In the data rows, the value 128 means zero.
Here are some points, one per row:
[131 154 137 109 172 135 110 121 138 118 111 132 154  59 142 152  65 115
 164 175 136 115  67 129 107 136 163 120 141  49 110 138]
[125 155 162 133 133 100  89 149 148 130 112 168 129 160 174 131 102 113
 136 143 146 188 137 117  96 144 160 119 151 145  90 109]
[131 189 128 125 116 135 143 106 141  86 115 137 129 185 151 155 124  95
 118 125 157  87 115 140 184 165 157 143 130 127 126 121]
[157 154 189  85  85  92 147 123 110 105 111 144 123  96 137 167 118  92
 140  83 166 178 139 148 117  95 115 121 150 143 128 119]
[ 91 147 128 145 147 143 115 120 131 146 144 109  99 140  81 109 132  94
 100 144 111 142 108 129  80  91 140 100 175 116 141 147]
[115 155 123 145  97 128  83 136 160 168 151 135 167 110 140 129 123 179
 170 112 153 136 138 118 116 140 131 156 161 160 128 173]
[140 113 117 150  94 121 158 121 114 138 123 143 110 104 105 106 116 114
 116 101 165 138 142  86 102 162 127 127 123 116 163 150]
[138 148 176 173 131 126  97 131 117 105 137 160 107 131 116  96 161 146
 126 167 100 124  86 123 146 153 151 204 127 107 146 116]
[132 134 111 159 123 159 151 143  90 162 108 139 121 146 124 174 123 139
 116 104 120 119 105 130 107 146 102 106 122 173 136 121]
[174 132 151 189 121 115 141 127 149 108 123 127 179  76 104 134 147 105
 138 150  95 127 145 138 129 145 114 123  86 140 150 110]
[132  78  99 135 115 124 113 102 139 148  97 161 150 136 133 104 129 121
  86 134 111 104 117  94  86 130  93 169  93 218  84 146]
[142 149 133 143 128 140 123 142 112 140 152  95 108 116 163  85 161 123
 139  99 148  75 120 169 122 145  87 150 148 117 137  82]
[129  96 140 150 113 172 109 108 163 115 103 138 131 159 119 154 130 165
 131 102 118 148 102 169 137 167 141 118 126 156 131 103]
[ 96  98 155 127 146  92  82 125 107 114 147 118 152 183 156 114 115 111
 118 114 132  98 130 161 118 107 171 142  99 140 109 107]
[105 102 134 107 111 104 113 171 132 161 128 158 106 112 122 143 137 118
 134 162 129 125 143 151 138  85 118 151 129 132 139 101]
[125 130 127 121 125 101 127 105 119 160 139 138 123 151 121 115 130 116
 107 123 107 135 114 119 116 133 139 130 160 155 124 143]
[140  86 144 132 173 148 122 133 106 136 145 143 164 115 125 157 117  80
 177 137 124 120 153 113 149 153  93 137 176 146 130  99]
[107 110 128 116 152 124 158 159 118 139 116 102 167 161 111 110 151 138
 191 153 143 155 107 127 149 117 110 153 101 154 137 106]
[137 161  90 118 109 127 153 105 111 125 121 165 116 148 105  99  84 115
 123 126 128 154 137 173 118  98 125 145 161 164 137 160]
[ 86 151 118 152 150  95 131 131 141 103 144 146 144  84 104 161  96 142
 158 134 107 130 141 144 157 140 152 141 123 141 108  99]
[146 166 160 168 152 121 120  90 111 148 143 150  85 124 133  81  85 124
 133 113 117 139 126  84 134 151 119 122 109 117 129 131]
[ 92 136 130 159 111 108 110  94 130 174 156 150  65 122 165 153 146 141
 152 154 128 132 153  91 116 156  90 129 131 129 157 127]
[122 148 134 131 105 124 142 113 122 101 138  75 118 154 123 202 158 161
 145 134 115 121 128  77 111 117 160 148 115 133 113 140]
[143  92 152 157 115  96 125 154 120 157 138 129 126 156 168 141 127 123
 126 123 145 129 145 141 166  95 132  97 142 127 112 150]
[149  66 126  71 116 127 179 128 174 103 155  95 124 108 146 131 102 115
 117 173 129 150 124 114 120 148 128 136  78 153 130 139]
[ 94 111 127 147 131 115 144 110 143 123 137 132 140 124 186  90 154 154
  56 131 147 130 112 130 147 152 129 119 143 102 123 156]
[140 151 132 139 155 166 140 109 181 137 145  96 155 133 118 134 145 103
 125 142 109 175 146 128 130 113 117  97  84 139 126 140]
[164 123 168 177 126 135 142 117  84 113 135 151 131  95  93 142 149 158
  97 129 125 111 137 147 126 137 156 120 154 110 127 117]
[ 99 144 140 141 114 137 165 111 120 114 161  90 139 141 154 136 106 132
 137 151 108 128 143 176 115 146  85  89 117 137 125  75]
[157 123 175 145  92 122  51 139 120 139  99  79 126 173 101 119 131 139
 118 153 100 139 159 141 181 121 126 108 116  90 122 140]
[118 109 135 124 114 120 202 124 127 151 139 163 151 133 115 158 168 115
 131 119 152  97 127 139  91  98 158 133 148 119 139 142]
[119 143 124 116 118 158  68 108  73 112 163 115 137 116 153 176 172  54
 131  80  91 153  84 145 145 125  96 139 158 119 124 154]
[141 150 160 158 115 131 163 142 107 133 125  66 121 122 117 103 112 103
 133 120 149 138 125 125 131 155 148 157 138 121 152 130]
[119  98 131 150 150 122 161 130 129 132 145 136 138 113 125 129 123 170
  71  83 133 140 103 143 131 127 163 107 120 137  88 117]
[124 131  72 144 111 102 114 113 158  92 144 117 119 101 135 121  83 115
 119 111 118 179 102 104 122 103 134 113 105 118 131 124]
[122 180 126 123 112 135 131 142 125 119 183 137 148 144 138 110 142  89
 104 121 128  98 111 145 122 141 137 138  85 130 146 127]
[115 134 133 120 115 149 174  99 127 113 108 130 134  97 108 149  92  76
 116 148 140 119 128 155 136 104  87 117 101 127 139 118]
[120 123 130 120 156 139 106 140 125 137 163 119  53 104 133  99 151 150
 123 125 123 139 141 130 120 169 178  74 113 146 141  97]
[125 105 141 132 133 171 131 157 116 105 124 150 151 112 147 120 168 128
 114 142 102 121 145 133 100  91 125 163 132 112 141 184]
[153  92  81 159  82 170 137 131 125 129 180 150 135 123 123 134 143 164
 135  80 161 142 121 114 122 100 139  90 105 108 120 124]
[128 113 129 134 123 143 109 117 145 114 149 113 134 119 110 103 115 151
 128 117 136 115 157 113 130 119 102 153 147 126 143 156]
[128  95 115 142 114  97  87 108  79 124  60 122 130  86 134 129 114 120
 139 170 143 168 122 134 153 151 151  94 100 152 161 135]
[137 114 116 104 142 116 149 154 123 138 148 126 116 136 129 111 116 140
 150  90 123 132 157 129 169  78 130 136 112 125 100 165]
[113 156 111 107 146 125 150 140 148 125 138 134 171 116 125 164 119 104
 139 116 120 180 166 160 113 141 103 128 130 115 117 136]
[142 102  88 145 124 188 129 121 125 118 135 148 128 152 158 140  88 103
 101 123 122 161 188 101 118 132 129 136 120  94  97  73]
[114 129 123 119  89 106  92 107 118  88 119  87 133 108 139 122 137 166
 134 120 154 154 139 140 141 128  88  90 169 136 138  99]
[143 162 106  94 101 163 167 145 113 178 130 140 124 127 163 106 119 125
 127 148 127 109 145 111 158 147 139  95 132 148 116 179]
[123 148 110 122 123 132 133 134 100 173 107 128 162 125 118  60 158 133
 154  90 136 161 123 100 166 121 143 141  95 121 134 110]
[102 132 130 111 125 156 164 121 149 102 110 132 152 109 171 135  76 210
 146 148  90  88  78 151 137 113 106 149 177 113 140 128]
[136 107 127 121 129 160 103 174 119 103 105 117 146 147 145  99  94 102
 141 100 128 109 108  93 136 154 101 126 128 121 174 109]
[147 126 120 103 145  92 140 128  99 159 104 112 157  55 167 157 130 157
 139 124  75  99  65 106 140 168 152 116 148  95 117 147]
[121 134 201 117 137 149 153  99 142 163 152 118 141 122 109 123 138 137
 117 123 155 109 124 108 115 127 118 149 118 150 149 133]
[111 154 146 127 137 154 137 146 140 144 103 131 128 122 118 128 177 133
  90 130 116 118  92  99 140 118 152 113 127 112 158 105]
[113 141 116 134 141  96 136 138 131  77 108 132 134 141 144 137 119 127
 156 116 162 154  98 118 157 120  95  73 138 122 130 171]
[174 156 139 114 101 110 110 192 133  78 138 105 110 153 125 131 110 124
 108 117 158  63 101 113 112 114  95 110 136 149 107 108]
[125 145 101  99 140 111 128 123 162 125 100 160 146 177 119 141 102 131
 109 121 120 107 156 106 139 143 170 108 127 130 149  95]
[145 112  83 145 106 113 154 129 115 142 104 145 102 171 131  97 132 123
 158 121 108 159 123 145 110 136 173 120 131 125 120 104]
[112 124 148 102  80 171 141 146 132 122 105 147 132 157 104 139 123 112
 136 109  84 114 173 130  95 112 143 138 138 110 132 103]
[120 115 108 126 133 138 140 100 125 126  87 114 143 137  84 126 164 153
  87 134 185 123 155 115 126 123 137 154 179 108 133 108]
[147  58 115  96 110 126 134 136 202 146 138 124  86 177 111 106  96 118
 130 102 116 127  93 147 172  98 136 163 159 117 121 135]
[125 146 115 132 147 113 167 157 111 120  99 115  98 122 147 120 129 161
  53 122 114 166 137  81 136 120  87 147  82 110 110 159]
[ 83 163 113 139 144 155  77 136 128 111 114 137 140 163 154 122 157 112
 126 170 139  91 128 167 123 148 148 117 104 132 137 123]
[192 146  63 102 134 106 141 153 104 112 146 117 134 108 140 127 137 108
 131 193 122 172  96 130 153 155  92 113 152 126 127  71]
[114 123 152 102 146 112 132 144 141 150 149 121 162 181 104 148 137 104
  95 100 100 128 124 164  96 167 117 133 141 121 110 130]
[159 132 104 148 154 148 115 166 134 155 108 127 104 164 118 168 139 132
 139 156 162 136 111 180 106 128 124 140 102 130 150 141]
[139 143 100  75 151  61 133 113 160 109 185 147 124 127  86 156 146 112
 123 141 111 153 155 152 156 177 102 103 110 135 169 180]
[132 142 107 179 130  91 130 135 135 152 117 135 152 123 128 129 106 145
 128  93  94  94 137 134 138  91 136 148 114 141 176 137]
[114  77 145 134 158 130 155 159 113 100 119 116  92 121 169 127 164 110
 120 115  96 140 168 146 133 161 138 158 131 142 131 159]
[126 128 129 121 153 113 137 144 136 118 131 160 114  96  86 130 126  75
 149  92 109 135 100  90 149  96 108 112 126 121 129 116]
[133 113 112 115 128  92 109  91  66 153 104 129 154 135 140 148  83 155
 160 150 125 123  80 134 105 124 102 150 131  57 133 129]
[154 159 124 103 111 147 104 100 108 113 161 165 139 132 119  68 133 179
 126 128  95 133 146 131 118 150 151 123 129 116 129 158]
[127 104 120 148 117 111 120 162 160 133 120 105 112 142 103 110 127 138
 145 137 124 115 133 125 115 150 128 104 123 144 104 190]
[110  90 165 139 116  99 138  89 162  98  96 116 118 134 138 118 136  87
 169 142  92 131 101 107 107 132 121  67  94 101 114 137]
[109  66 130 116 151 114 116 150 130 135 132 128 113 139 101 137  93 107
  78 116 155  97 152 132 155 154 144 126 121 101 119 135]
[ 93 136 104 118 131 122 140 123 177 146  89 123 122  89 125  93 160  99
 142 146 122 137 104 137 155  90  98 134 144 129 112 110]
[171 150 162 133 129 124 125 133 126 150 135 134 114 126 135 121 145 153
 102 159 111 143 113 119 121 122 117 126 144 144 143 151]
[114  99 100  74 115 103 118 123 121 149  90  96 137  69 116 140 109 180
 153 113  99  99  92 166 107 158 131 144  91  59 138 102]
[128 127 157 108 143 136 147  93 101 134 126 203 122 145 117 117 147 149
 159 118 140  89 112 101 150 121 115 125 112 146 117 145]
[160 155 108 155 145 135 143  94 161 122 121  88 126 126 152 148 150 137
 149  81 146 106 167 148 121 131 132 167 114 106 119 142]
[134 122 123 131 151 159 136 124 119 135  74 129  97 104  96 143 142 143
 110  87 133  90 145 143 145 114 123 119 145 155 109 150]
[ 90 146 165 115 125 120 109 186 106 106 132 128 103 137 142 148 110 159
 111 122 153 157 126 131 146 137 123 145  87 135 134 125]
These points spread out most along one direction. For each point below, how far along it does it lie, from 0 to 99? The average is 50, and the first point in the table lies past the average. One standard deviation of the points above along it is 16.
[106 138  96 125 107 122  87 120 102 102 132 110 145 112 102 150 135 108
 129 151 104 101 140  91 172 132 153 100 123 161  90 120] : 57
[116 117 112 135 106 108 133 117 125 128 126 105 106 183 142 141 139 123
 138 143 138 133 141 120 101 140 168 145 154 106 127 145] : 39
[127 138  99 132 138 100 125 141 147 106  73 127 130 129 129  87 145 138
 157 105 130 102 168 116  88 114 119 117 149 165 119 144] : 40
[137 145 134 120 166 161  90 101 154  96 120 135  91 188 153 178 132 172
 142 131 133 132 117 106 103 118 141 115 102 127 153 105] : 45
[154  93 133 114 162 115 139 107 132 160 160 150 156 119 148 125 125 155
  86 114 163 105 134  98 110  51  99 133 175 138 175 108] : 39
[138 110 153  79 154 155 112 101 109  97 132 117 145  70 159 113 139  97
 141 159 133 164 127 133 137 109 165 139 130 177 139 123] : 63
[130 135  93 148 145 106 115 115 132 120 156 141 127  99  74 129 137 101
 103 160 135 120 151 133 153  79 124 155 126 151 110 104] : 43
[126 116 130 132 114 160 115 163 157 116 142 158 122 125 157 120 120 100
 149 151 120 100 175 102 126 136 131 127 154  95  97  87] : 46
[142 153 149 135 118 109  76 109 123 158 164 113  99  90 137 132 130 107
 112 127 171 112 137 164  84 113 152 139 100 129  96 130] : 45
[ 81 131  93 138 132 167 161 122 101 104 180  91 120 108  85 120 116 113
 158 135 143 142 104 134 123 104 147 128 167 170 138 126] : 50
[148 164 134  94 160 169 139  97 123 166 117  66 101 135 141 115 117 141
 123 150 134 107 177 102 104 103 146 100 120 116 128 141] : 42
[123 141 164 137 113 150 132 153  91 145 143 138 134 157  85 101 124 192
 132 155 138 132 134 134  98  93 106 138 119 102  92 118] : 38
[119  95 142  97 128 144  91 143 173 146  96 144 129 134  89 131 153 138
 135 131 174 118 133 121 130 173  83 148 128 103  88 110] : 46
